rotation ticks, each row followed by its count of ticks:
The counts run from 0 to 428.
[ 42.4  -2.5   3.2  11.1 -45.2   4.0  -5.0 -21.8 -10.1 -27.3  15.8 -35.6
 -22.5  29.1 -10.4 -14.5  -8.9  25.7  17.8  11.9   0.2  -4.4 -12.7 -40.8
  25.6  -3.0  -0.8  -0.5  11.4   2.1  28.7 -17.6 -31.6 -17.9  -0.5   8.8
 -23.5]
66
[ 10.5  -9.6   1.1 -35.0 -37.2   3.6   1.2 -23.1 -33.8 -22.5   8.4 -21.1
 -21.0  30.0   9.7 -14.4 -28.0  21.0  23.9 -15.0 -36.2  12.9 -17.5 -20.0
   0.8  -1.4 -10.0  10.4  20.7  12.5  27.4 -17.9 -18.1 -36.0 -17.9   4.2
   0.1]
64
[  0.3  14.9  34.6 -33.6  10.9  -9.5  15.1 -38.0 -22.4  -7.0 -20.9 -34.6
  -2.4   5.2  27.8 -36.9 -27.3 -16.5  18.7  10.3  -9.5  -6.1 -15.6  14.6
  13.6   4.8 -19.1   3.2  -4.1 -17.0   4.5 -13.1   6.4 -41.6 -43.0  -4.8
   5.3]
141
[ 14.2  38.0  25.5 -18.2   3.1 -13.7  17.8 -17.3 -14.1  -7.7 -36.1 -51.4
  -2.6  -4.4  -4.2 -51.2  -9.3 -19.3  31.5   6.1   4.8 -16.2 -23.6 -10.3
   8.1   4.0  -5.9  -4.5  -2.7  -0.8  15.6 -12.6 -12.8 -18.3 -27.2   4.8
  13.7]
167
[ 47.6  -7.6  12.2 -20.9  -7.6 -32.7 -11.9   5.0  -8.1 -36.2  -4.7 -27.4
 -41.0  22.7  -4.0 -46.3  23.3   3.8  -8.0  -9.1 -11.6   0.9  -0.5 -22.6
 -10.6   2.1 -13.9  10.3 -15.5  19.9  15.3  -4.5  -1.3  18.3   8.9   0.3
  23.6]
216
[ 67.4 -21.0   3.0  -3.2  -9.2  10.3   1.3 -39.4  -0.3 -50.9  -8.5 -48.1
 -18.1   5.5  -4.2  12.5  -8.1 -25.0   1.3  20.5  -7.9  -8.5  -6.7 -24.9
  12.9  -4.7   0.7  -3.4 -12.2 -16.9  10.4 -33.9 -27.0  14.9  11.6  16.5
  -3.7]
273
[ 22.1   4.0  31.1 -11.9 -16.1   7.8 -16.8 -49.7 -22.5 -35.9  -4.5 -43.6
   1.1  -4.4  23.4 -12.3 -15.3 -13.3  16.4  22.6  -6.2   0.7 -28.7 -13.9
  20.5   5.7 -11.5 -20.7  -6.9 -11.3  15.5 -17.4 -21.7 -15.4 -26.2   2.8
  -7.9]
151
[  8.0 -16.5  33.5 -33.6 -15.3 -20.3 -19.5 -11.9 -12.3  -1.6  16.3 -17.3
 -15.4  52.4  34.4 -38.7  -2.9  13.1  -6.1 -10.9   5.2  -3.4  -4.4 -11.5
  13.4 -11.5 -46.3   7.1  -2.9  -5.3   6.9 -21.1 -10.3 -22.3 -21.1 -22.3
   0.5]
96
[ 35.3 -12.5  -0.7   6.1 -10.7  -9.2  26.3 -30.2  -3.0 -34.8  17.9 -42.6
 -23.5  -5.8 -18.8  -3.4 -11.9 -10.6 -16.3  -1.9 -24.3 -29.5  -0.2 -10.3
  29.8  -9.4  11.6   9.4  -3.3  -9.8   4.1 -55.5 -19.4  -1.5 -13.4 -13.6
 -15.9]
308
[ 16.7  22.0  23.2   9.8  -1.0   8.0   3.5 -41.9 -11.7  -4.3 -23.1 -38.3
 -18.7   8.0  14.1 -33.5 -18.5 -11.5  10.2  22.3   0.8 -35.7 -16.4 -14.8
  40.0  -5.9  -5.7  -6.7  -1.5 -28.6  17.8 -26.0  -4.3 -11.1 -14.1   9.0
 -12.7]
134
[ 29.7 -21.9 -20.4 -31.1 -13.0   6.8  18.0 -18.2 -25.3 -30.3   7.1 -37.3
 -21.9  20.6  -2.4   2.0 -19.9  12.3  19.5 -24.6 -51.6   9.2 -15.8 -13.1
  -1.1   1.9   7.8  15.0  14.6  10.3  20.5 -35.5 -22.5 -22.1  -6.3   7.6
  -1.7]
332
[ 29.8 -27.3  -7.2 -10.7 -25.5   2.0  21.8 -31.4 -17.4 -20.0  32.3 -28.8
 -18.7  24.7   8.5  18.5 -32.9   9.4   1.4  12.3 -42.0   6.5  -4.5 -13.3
   5.1   6.2  -8.1   4.0  13.3  -0.7  25.6 -38.7 -20.4 -24.6 -12.4  -3.9
 -23.9]
359
[ 44.3   1.9 -10.5  11.9 -20.9 -11.2  11.3 -31.0  -0.9 -23.4 -12.0 -53.9
 -33.1  -4.3 -33.1  -7.7 -18.6  11.6   6.3   4.8  -5.5 -21.5  28.8  -6.8
  40.2 -14.0  20.7  26.7  17.6  -8.8  -4.1 -14.6  -1.9  -9.9   0.4  -0.1
 -11.1]
15
[ 56.6 -10.0  25.2   6.4 -37.3 -26.9 -23.0  -9.9   1.6 -21.3  19.5 -30.6
 -25.7  43.7   9.9 -20.9   7.5  26.7  -6.2  14.1  23.3   7.3   9.7 -25.2
  20.3  -3.7 -27.5   2.3   4.2  -1.0  19.3  -0.9  -9.1 -17.0   8.5   1.7
 -17.6]
94
[ 33.7 -10.7   7.6 -34.8  11.9  -5.9 -13.6  -4.0 -15.4 -39.2 -37.1 -29.0
 -35.1  39.0   3.0 -21.1   7.0  -7.4  16.9  -8.2 -10.6  -9.6 -16.4 -18.9
 -22.1  -4.3 -23.5   6.6 -14.0  -3.8  16.1 -14.4 -18.8   9.0  11.3  11.3
  28.6]
244
[  6.9  18.7   3.7 -10.4 -17.1  -1.5   3.1  -4.2 -16.9   4.5 -13.2 -29.0
 -20.1  51.9  -7.4 -42.9  -7.7   9.5  32.0  -4.7  -4.5 -23.5 -20.1 -41.3
   8.5 -16.8 -14.5  16.1   7.1 -11.5  19.5 -27.5 -29.6 -28.2 -12.9   7.2
   1.7]
72
[ 12.5  18.5  18.4 -26.9  -2.4  -5.9 -20.1 -26.0 -20.0 -19.9 -52.5 -30.4
 -26.7  19.7   6.9 -59.6 -17.7   4.8  20.0  -6.9  -2.0 -19.5  -4.9 -10.4
  28.4 -14.6 -14.1  12.1   4.2 -19.8  15.6  -2.0   3.9 -16.3 -11.6  11.2
  19.6]
132
[ 23.0   5.4   5.7  12.9  -8.6  -6.7  18.6 -34.8   4.0   5.9   5.6 -26.5
 -21.4  14.4   7.5  -8.9 -25.7  -1.8  -3.0  27.1  -4.3 -31.7  17.3  -4.6
  41.8  -8.2 -11.4  16.7  15.5 -27.0   9.1 -33.9  12.9 -31.6  -9.7   0.8
 -33.9]
403
[ 38.4  15.3   7.6   4.0 -10.0  -9.0  17.9 -29.7 -13.3   0.8 -18.1 -29.9
 -33.6  13.0  10.8 -14.8 -32.7  20.3   5.3  29.1 -22.5  -4.6  16.5  -0.2
  27.2   9.9  -2.5   7.7  24.9 -10.1  29.8  10.5  22.7 -23.2  -9.6  17.2
 -22.2]
109
[ 52.6 -24.5   7.3 -25.6   4.1 -35.0  26.4 -13.5   2.4 -29.6   1.9 -47.4
  -8.8  -5.9  -5.9  -7.6   0.1   2.2 -17.8   1.1  -7.7  10.1  25.3  32.3
   4.8  13.1  -2.7  22.0  -2.8  -5.6 -13.8  -1.5   8.1 -15.2  -0.9 -12.1
  12.0]
293
[ 31.1  -0.5   7.7 -12.4 -23.4   7.5 -22.1 -49.9 -28.3 -40.9 -22.7 -25.2
 -36.4  15.7  15.2 -12.8 -17.9  17.0  -5.3  10.8 -20.9  -2.8  -5.2 -14.4
  37.1  -5.4  -4.4  -0.3   9.6 -13.1  30.8   1.9   9.6 -16.0   2.9  15.6
  -8.6]
126
[ 52.5 -15.3  22.8  -8.4 -41.5 -33.5  -2.7   5.3   0.1 -27.6  20.9 -47.2
 -14.5  34.7 -10.9 -20.0   3.6  34.0  10.0  -5.7  26.2  25.1  14.7  -8.9
   5.1   4.1 -11.7  20.0  10.2  16.2   0.5   7.4 -13.2 -28.3  -0.7  -5.0
  -8.7]
60
[ 44.3   5.8 -15.5  -1.3 -17.7  -7.0  52.3 -19.5  -6.6   3.1 -11.6 -51.5
 -20.8  17.1 -13.9  -4.2 -31.8   9.0  30.1  17.4 -21.7   4.8  10.4 -16.2
 -17.2   7.2  14.3  21.2  19.9  -2.0  21.9  -5.3 -13.3 -26.8  -5.9   6.6
 -11.7]
350
[ 54.0   9.8  26.8   6.1 -22.1 -34.1  -7.1  -3.7  -0.2 -32.0   6.0 -31.6
 -31.8  -5.0 -12.1 -47.1  27.2   9.4  -6.9  10.6   8.1 -20.4  -3.2 -23.8
  19.3   1.8  -6.9   0.0 -13.9  14.5   7.5 -18.1 -13.4  16.0 -10.8  -3.2
   1.6]
189
[ 26.3  -7.2  -4.9 -10.7   9.6   3.2  27.1 -44.1 -14.3 -32.9  -9.3 -37.8
 -31.4 -10.4  -8.5  -5.2 -26.5 -23.8  -5.5   0.9 -49.7 -33.8   0.9  -6.7
  26.4   0.1   8.3  13.0  -3.1 -26.9   8.6 -48.7   4.6  -1.5  -9.0   1.9
   0.7]
281
[ 16.4 -15.0  16.4 -28.7 -15.3  -8.2   7.6 -15.2 -11.6 -13.2   2.9 -58.8
  20.4  19.6  -3.7 -18.0 -17.1  -6.6  29.6  -6.4  18.5   5.5  -9.7  -0.1
  -3.7  -4.2 -10.8  15.0  -6.2  -5.3  -4.7 -25.7 -40.2 -45.4 -20.5 -25.1
  10.6]
28
[ 12.4   9.5  26.8 -12.1 -16.6   6.0  -1.5 -26.6 -25.1 -39.5   2.6 -30.9
 -10.6  -5.9  16.9 -33.4  -7.4 -15.2   6.8   2.2 -20.4 -12.9 -43.9 -22.3
   8.5   5.8  -6.7 -19.5 -15.7   5.2  28.8 -43.4 -25.5  -1.6 -34.7  -8.2
   1.1]
185
[ 63.5 -28.1   0.8  -2.8 -15.1 -10.3   8.7 -24.3   1.4 -52.2   1.6 -67.4
 -18.7  -3.0 -22.6  11.2  -4.4   1.1  -2.2   1.7  -3.9  10.4  12.6  -8.4
  10.7   7.9  15.4   9.9  -5.0  -2.1  -3.5 -16.3 -23.1   2.5  13.8   3.2
  -3.3]
300
[  6.0   0.8  14.2 -32.9  -1.4   2.1  25.6 -40.4 -13.7   5.7 -18.4 -39.5
  -0.2  19.3  24.2 -18.4 -45.9  -7.9  19.6   9.6 -14.0  -9.8   1.3  12.6
  10.3   1.2 -23.4   9.4  13.3 -31.6   7.4 -19.2   7.1 -52.1 -35.4  -2.0
  -5.3]
409
[ 38.7  14.1  33.7 -10.2   0.6 -31.4   1.0 -10.4   1.4  -7.3 -23.9 -42.7
 -24.8   2.9   0.7 -51.6   3.2   9.3   2.5  17.0  25.1 -11.6  27.3  10.8
  24.7   5.2 -19.1  17.7   2.5  -8.9  -9.1  22.8  18.2 -16.5  -9.9   3.9
   2.6]
138
[ 47.8  -9.3  14.3   9.2 -19.0 -20.2 -13.2 -25.1  10.6 -22.9  14.7 -29.5
 -23.9  48.2   0.3 -16.5  -0.4  18.8  -9.9  13.4  27.7 -17.6  18.6 -24.5
  31.5 -22.3 -23.4  18.1   0.1 -18.7  -3.9 -24.5  -5.7 -11.7   5.6 -10.2
 -10.2]
396
